In the data rows, the value 128 means zero.
Planes, each given by two rows, then its number:
[ 86  53 169 152 131 136 117 201 147 126  70 137 227 142 133 188 149  98 181 103 114 148 157  82 162]
[224  77  69 124 128  94 121 190 147 104  76 122 108 178 130 101 180 124  66 189 109 106 128  76 106]
0
[ 28 113 210  82 131  90 135 128 170  99  53 102 129  77 112 161 127 117 137  94 181 142 152 153 180]
[ 88  97  96  98 141  99 200  66 161 147 114 100 134 204 155  40  89 120 139  76  79 162 130  78 147]
1
[ 80  69  81  34 123 148 185  93 134 183  90 109 130 183 130 111 114  96  65  57 114 132 120 113 165]
[159  92 119 126 116 117  92 194 147 101 103  77 182 188 159 156 150  91 126 146 135 148 237  47 120]
2
[107 112 160 133  94 127 139 157 178 100  85 131 221 111 100  41  73 140 204 124 101 148 170  93 179]
[124 102  93 121 139 182 169  37 169 169 107  64 159  65 145  86 109 150  72  91 151 162 130 199 124]
3
[110 212 179 166  92 143 125 149  68  76 146  58 141 115 198 119  94 155 157 127 174 152 178  73 100]
[ 26 115 128  48 148 196 137 109  87 175  85 111 201 167 146 114 111 109 128  70 145 154 136 147 155]
4
[ 71  59 179  89 157 156 162  72 120 182 134  92 140 175 185 108 135  75  88  50 134 159 125 111 169]
[130 110 116  97  99  96 132  80 180 184 128 208 103 114  72 119 142 170 144 100  63 118  70 176 211]
5
[120 112 125  92 117 187 205  95  77 108  73 108  93 136 102 149  91 142  63 163 201 188  96 160 181]
[ 73  96 106 121 148  91 179  88 148 147  74 146 162 111 213 119 117  69  65  69  97 124  60 112  83]
6
[ 96 175 159 132 166 187 145 150  60 158 168  96 109  40 171 197 140 145 105  97 152  74  71 151 138]
[112 105 148 137 145 138 156 143 185 108  56  67 209  25 136  85  77 169 130 131 117 175 116 131 160]
7
[ 58  87  66  67 177 167 127  95 113 192  70 132 174 187 114 114 159  80  95  65 133 153 126 125 146]
[ 90  96 191 155 153 132  54 170 156 133 120 111 217  82 147 156 153 121 201  92 103  95 195 122 162]
8
[126  39 151  80 148 131 111 135 117 155  78 130 194 214 132 117 167  74  95  94 129 198 176  98 152]
[203 145  26 125 160 122 109 100 159 125 102 166 154 154 125  37 128 126  92 147  83 135  86 130  55]
9
[121 125 162 117 116 155 141 151  42  96  81 139 198 175 148 114  75  82 178 155 191 169 108  62 174]
[147  71  96  64 124  95 111  69 200 152 100 107 163 135 102  50  96  79  83 152 166 185 140 116  79]
10
[101  30 176 118  78  91  84 150 197 145 109 145 141 134  89 208 155  84 139 118 102 179 181 136 130]
[ 86  98  68  95 197 185 124 110 178 201  88 159 184 131  98 101 155 150 136  86  96  89 106 195 151]
11
[ 99 110  63  81 187 169 177  71 138 183 139 129  72 187  68 143 142 123  76 106 123 136 106 200 157]
[185 105  71 166 136 122  76 115 223 114 130 156 193 134  67  80  86 152 163 172 117 132 149 192 136]
12
[ 85 164  92 121 211 111 163  74 124 160 110  90  95 177 154  84 175 130  66  73 150 162 173 154  64]
[ 97  47  98  76  92 167 154 110 200 117  82  65 201 103 118 103  83 114 109 139 149 194 166 132 141]
13
[ 57  78 185 131 147 176 120 165 159 135 134  89 108  72 102 222 134 148 139  80 128 127 187 199 138]
[148 120 176 202 137 117 181 150  44 135  95  75  99 104 170 170 128  66  85 140 126  57 103 102  80]
14
[ 71 117  91  66 146 122  86 103 157 198 123 121  87 114  96 154 208 162 107  71  99  50 151 170 156]
[161  60 142 137 186 177 109 129 132 163 132 167 192 233 120 143 159 106 110 140 119 173 114 172 202]
15
[ 62 106  91  90 113 196 108 105  94 180  59  64 156 181 153 129 143  82 108 121 211 115 128 146 165]
[193  55 180  76 105 127 141  70  99 131 145 174 160 155 137  98  40 102 113 141 142 194 107 101 177]
16
[119 118 172 142 170  90 204 106  93 166  63 149 109 103 207 104 140  70  94 112 124  85  50  87 109]
[122  30  91 140 149 217 107 178  87 151 125 187 188 170 131 157 162 116  69  84 122 111 116 146 143]
17
[117 190 162 202 139 105 171 169  88  65  91  76 108  81 183 137 153 166 160 146 171  92 139 110  58]
[156 114 219  97 128 127 202  84 127 141 124 107 140 116 185  69 117  89  37 105 187 179 130 120 132]
18
[120  96 167 169 164 203  72 205  89  87 120 174 197 158 125 183 121  73 141 147 114 174 156 151 105]
[159  73 241 109  87  78 134 160 127 148 108 116 152  85 184 122 167  90 176 131 102  94 144  81 188]
19
Each row below is the sum of one point from each of 2 of these planes. After each row, the numbers of its planes, the largest part first:
[210 181 187 220  76  91  81 185  93  88 180 175  76  91 131 166 122 147 189 169 106  66 109  97 139] 13 4
[125 132 130 128 117 190 169 127  89 110 136 100  53 115  88 186 136 179  97 157 148 135 121 190 168] 6 10
[138 176 213 157  88  74  78 222  38  90 143 134 103 113 193 184 167 114 147 152 127  98 124   7  74] 12 3
[191 109  82 180 120 134 141 121 191  98 133 136 171 153  77  84  38 118 165 184 136 187 127 172 120] 12 15
[114 128  97 136 132 227  77 182 122 115 169  97 187  83  77 176 131 191 126 117 134 140 151 171 160] 17 7
[117 108  95 112 152  80 104  99 218 170 128 142 157 110 160  96 138  81 119  93  97 116 127 109  67] 6 10
[131  93  30  77 199 203 192   7 161 211 146  77  69 130 113 138 157 132   8  90 149 154  94 249 126] 3 12
[177 110  83 113 124 140 124 121  99 144 126 124 156 166 127  86  93  85 112 167 136 149 127 110  99] 10 1
[124 103 139 171 138 136 123 207 139 118 123 135 127 129 130 204 195 151 146 103  73  92 138 127 152] 10 0
[170 145  34 143 175 206 111 126 114 193 154 169 157 145 112  90 151 166 131 131  96  72  92 176 102] 11 1
[105 110  50  87 147 138 157  72 163 168 117 152 117 148  90 116 127 137  87 109 120 115  88 158 142] 4 19
[116 106 125 101 116  97 132 173 144  99 124 130 137 166 112 126 115 101 149 151 130 142 151  89 124] 3 13
[ 85 122 147 135 158 119 167 131 164 138  72  98 187  42 196 122 102 127  98  92 104 133  82 134 114] 7 6
[101  97 109 110 189 177  98 113 171 177 143 133 154 148  80 156 136 133 140  99 105 110 165 198 186] 12 8
[144 124  93 145 111 117  56 163 151 111 181 157 116 129  77 169 121 160 195 163  69  97 128 145 138] 18 8
[206  72 132 178 146 137 126 194 132  85  80 143 185 202 154 128 145 102 129 179 144 169 128  72 142] 0 15
[119 151 196 172  87 107 131 165  82  59 141 115 135 108 152 160 106 105 161 140 151 168 146  79 129] 11 0
[111 159  63 144 145 146 145  95 183 116 100  88 136  98  98  95  90 180  91 129 133 163 111 150 118] 19 7
[ 76  84  82  56 146 153 149  81 132 200 116 126 120 170 117 134 151 117  78  60 112 110 123 149 177] 2 15
[197 157  87 106 146 136 162  87 152 125 112 149 130 111 144  27  98 116  49 136 117 153  83 148  79] 9 18
[114 174  77  88 159 110 114  93 170 139 151 173 117 185 120  80 161 179 141  97 130 165 135 136 129] 14 13
[108 166  34  82 143 170  64 108 181  97 154 194 172 178  69  98 108 159 130 129 131 210 142 158 114] 14 19
[149 147 150 198 153 194  53 255  82  41 116 142 197 131 114 194 115  80 152 200 149 163 195 126  41] 19 5
[ 52 143 109  98 128 176 134 117  94 168  90  78 116 155 156 146 168  90  94 113 184 123 120 147 138] 16 12
[126 106 174 143  99 120 106 145 133 125 118 122 177 119 158 103 121 114 141 119 126 142 137  96 123] 12 5
[160 133  76  94 111 114 173  80 154 131 136 125  64 139 104  78 120 122  50 162 138 155  92 148  59] 8 10
[145 189 145 200 122  93  86 191  58  96 149 168  66 107 123 180 155 166 209 159 104  51 103 114 111] 13 18
[112  91  24  61 135 150 101  84 138 200 140 181 117 202  59 135 127  96  99 122  87 151  81 143 168] 18 8
[202 165 127 186 123  92 118 140  78 116 141 117 115 151 150  99 127  86 144 164 102  70 127  81  92] 14 6
[ 73 145 110  86 117 162 115 125 125 157 129  96 160 142 112 123 105 144 142 109 125 160 165 159 147] 4 17
[151 171  84 114 106 125 121 114  90 104 121 193 178 183 149  60 108 122 177 153 144 178  87  56 180] 14 10
[141 146 184 151 113 126 156 100 116 101 190 152  99  75 132 139  64 159 162 149 125 122 105 133 149] 9 16
[ 32  70 119  58 156 149 160  95 221 118 133 103 143 146 100 111 110 163 171  45  82 190 184 154 193] 14 1
[ 33 148 144 104 135 140 118  83 134 181 153 133 142  86 102 171 151 149 171  58 121 101 143 165 155] 0 15
[144 130  25 148 179 136 128 113 165 130 145 177  84 157  50 140 113 137  75 125 117 135  84 184  96] 19 4
[237 165 128 227 122 135 101 164  22 129 151 134 109 107 154 174 142  91  87 203 137  60  92 120  55] 1 14
[140  65 178 123 114  89 137 191 149 135  81 118 175 128 160 136 164 109 161 121 102 108 156  62 172] 0 19
[175  74  83 128 161 171  78 115 196 175 129 167 201 199  70 117 154 131 140 134  95 133 139 216 194] 15 12
[190 170 155 207 117  61  90 193 190  45 159 169 159  63 126 101 117 173 172 165  96 135 169 113  82] 12 16
[ 76 115  43 122 141 180  89 115 168 179  55  67 156 175 108 119 144 112 120 135 189  98 139 198 153] 16 12
[ 25 106 132  77 173  84 194  63 184 155  60  66 123 165 149  72 124 116 102  60 136 185 179 129 138] 1 13
[106 124 136 154 115 149 108 168 137 123 133 123 108  71  98 206 144 154 152 131 121 113 169 178 104] 14 5
[ 89  80 175 134 126 179 127 156  96 131 100 135 177 139  78 194 115 141 179 138 165 161 158 127 203] 0 6
[146  74  34  98 176 134 140  94 203 178 129 171 120 174  32 119 129 117  93 144 101 115 102 228 162] 12 4
[115 156 113  91 114  94  78 125 115 163 159 169  46  69 103 166 176 162 143  90  94   0 111 123 145] 15 13
[111 233  45 111 131 109 137  60 179 108 158  84  62 130  82 103  84 190 127 140 158 154 142 146  76] 19 17
[133  89  23  48 122 162 110  77 138 170 140 183 106 212  64 130 100 118  95 120 100 164  94 152 173] 18 8
[167 161 101  90 116 156 159 104  68 128 136 129  49 180  59 109 111 155  92 177 163 181 118 147 146] 8 6
[152  89 185 161 112 130 154 154  96  78  97 124 199 173 168  99  74  73 140 157 161 232 128  60 114] 15 9
[187 161 183 205 104  97  59 189 137  68 132 126 162  84 165 142 129 141 179 190 134 133 177  79  96] 2 12
[146 110 122 105 100 167 108 142 144 120 132  83 152 121  60 119 122 166 158 173 153 160 198 135 169] 6 13
[198 143  74 122 127  99 140  82 147 130 151 158  67 116  92  92 129 131  82 152 115  95  85 158 115] 0 4
[112 191 102 205 129  79  26 213 154 105 171 120 133 110 131 142 186 165 255 137  67  32 179  94  62] 6 18
[114 160  46 145 160 169  98 115 146 123 166 146 108 139  95 154 136 154  78 121 110 144 126 200  70] 19 10
[167 102 143 156  89  93  80 190 173  89 106 118 201 132 154 112 115 114 155 159 129 126 193  52 120] 12 2
[227 224  65 178 126 144 161 107  28 106 208 109  93 164 181  43  90 158 112 166 126 112  90  56  87] 11 1
[184 109  97 130 123  93 127 170 159  99  78 136 135 160 114  75 133 135 123 171 104 121 135  86 136] 0 3
[ 81  64  78  49 148 203 152  51  95 201  82  94 132 216 109 137 124  76  74 117 195 142 109 172 197] 16 12
[ 78 133 106  64 126 162  74  42 145 198 214 180 124 132  66 145  66 117 142  91  93 163 106 191 197] 18 0
[ 79 147 113  85 147 163 196  63 102 175 143 160  62 113  92 123 130 141  95  92 114 123  32 196 161] 2 12
[ 36 170 116 147  99 148 104 184  81 143  63  56 124 125 210 156 206 115 139 117 189  65 146 105 101] 16 12
[158 132 230 137  94  94 142 134 106  81 125 110 164  83 202  93 111 114 109 118 179 139 152  66 109] 12 18
[159 117 224 151 113 102 152 169 103 112  91  95 152  85 196 126 168 107 150 133 139 110 157  97 128] 19 18
[149  73 151  91 111  91 186  97 138 172 131  98 143 167 182  38 117 105 162  92  56 133 122  66 162] 1 19
[119 112 157 120  79  84 112  96 163 135 163 123  91 106 106 167 126 111 123 126 128 172 143 149 111] 11 0
[127 105 105 119 152 133 126 132 164 108 104  76 175 149 158 118 139 103  99 127 144 174 198 105  88] 13 2
[190  72  94  96 135  49 160  97 190 169 116 162  80 107  81 104 173 130 107 139  82  84  71 146 163] 4 19
[132 218  63 185 142 138 126 113 131  75 159 101  76 131 106 124  83 198 110 142 166 153 118 131  76] 19 4
[ 56 150 139 110 102 106 135 124 135 121 127 112 136  65 137 153 101 143 178  96 143 113 154 110 108] 15 0
[159 150 132 162 130  98 142 154 116  90 144 145 110  87 119 141 118 161 186 152  92 116 135 105  91] 18 16
[134 137  48 112 103 142 109  87 165 115 195  89 143 225  81  76  94 195 185 123  88 199 186 128 148] 17 1
